The same turns and mirrors carry the whole set onto itself, and each row onto the other rows of its family. Which rows share a family with each named row? Give them in list order.
These 30 rows form 6 families of 5 rows each.
mutal: [  6   3  18   2  10 -10  -5 -13   4 -19  23]
dap: [ -9  -2   6   8   5  -9 -14 -16  25   0  22]
Zepib: [-10  29  -6  -2 -19  12  -4  -3  -4  -1   7]
nem: [  2  26   2   2 -18  -9 -16  11  -2   6  -5]
mif: [ -9   1 -18  11  10  17  15 -16   1 -12 -10]
dizo: [ 13   2  20  17  11 -23 -14  -3  13   3 -10]
mula: [  5  19  10  21  -3 -20 -24 -10 -12   7  -8]
ligol: [  2   6 -10  14   0   4  16 -16  13 -27 -19]
midun: [ -2  27  15  18  -1 -22  -8   1  -5   9 -23]
Luvap: [-14  -6   9  19   2  14  19 -18  14  -9 -13]
nobik: [ 12  15  10  19   1  -9 -17 -18   3   9 -25]
lof: [ -2  18   0   5 -15   5   7  12 -11 -18   5]
sanel: [-12  26  -1  -3 -22 -12   1  -9  -4 -20  -6]
duroz: [-19  10  -8  27   3  14  23  -9   4  -8 -16]
kedi: [ -8  -4   3  11 -19  12  13   6   6 -10 -12]
Vota: [  0   4  16  20  23 -20  -8 -13   4  -7  19]
fose: [ -4  13  10   2  20 -13   8   6  20 -11  22]
nifeb: [-18  16 -13   9  32  -1   6 -19  15   9   2]
Voveb: [-14  11  15  12  -9 -26 -16 -20  11   7 -15]
suf: [-15  25  -2  14  14  -2  22   4  23   2 -18]
kanap: [-13  33  -2  11  21  -4   4   8  16  10  15]
Nur: [ -6  22 -14  -1 -11   0  -2 -11 -20 -10 -13]
kadaz: [ -5   5  11   7   1 -23 -16 -21 -15   1 -16]
puduk: [ -2  28 -19  10  19  -1   1 -14  29  -1   2]
Nabe: [-18  27  -3  18  29  -5  16  -8  14  -4  12]
dup: [  0   3  -1  30  12  10  17  -1  13  -3 -21]
kaso: [-15   2  10   1  19 -19 -11 -19   1   2  19]
Revo: [ -9  16  -5  14 -23   8  -3  -2 -17  -7  -3]
sep: [-15  41   3   7  23 -10  10 -13  17   4  -3]
lov: [ -5 -10  26  17   9 -14  -4  -1   7  -4  14]

The rest of the family of dup: midun, lof, kanap, lov
The rest of the family of mula: duroz, Vota, Nabe, Revo
The rest of the family of suf: nem, dizo, kedi, fose
The rest of the family of Voveb: dap, ligol, sanel, puduk

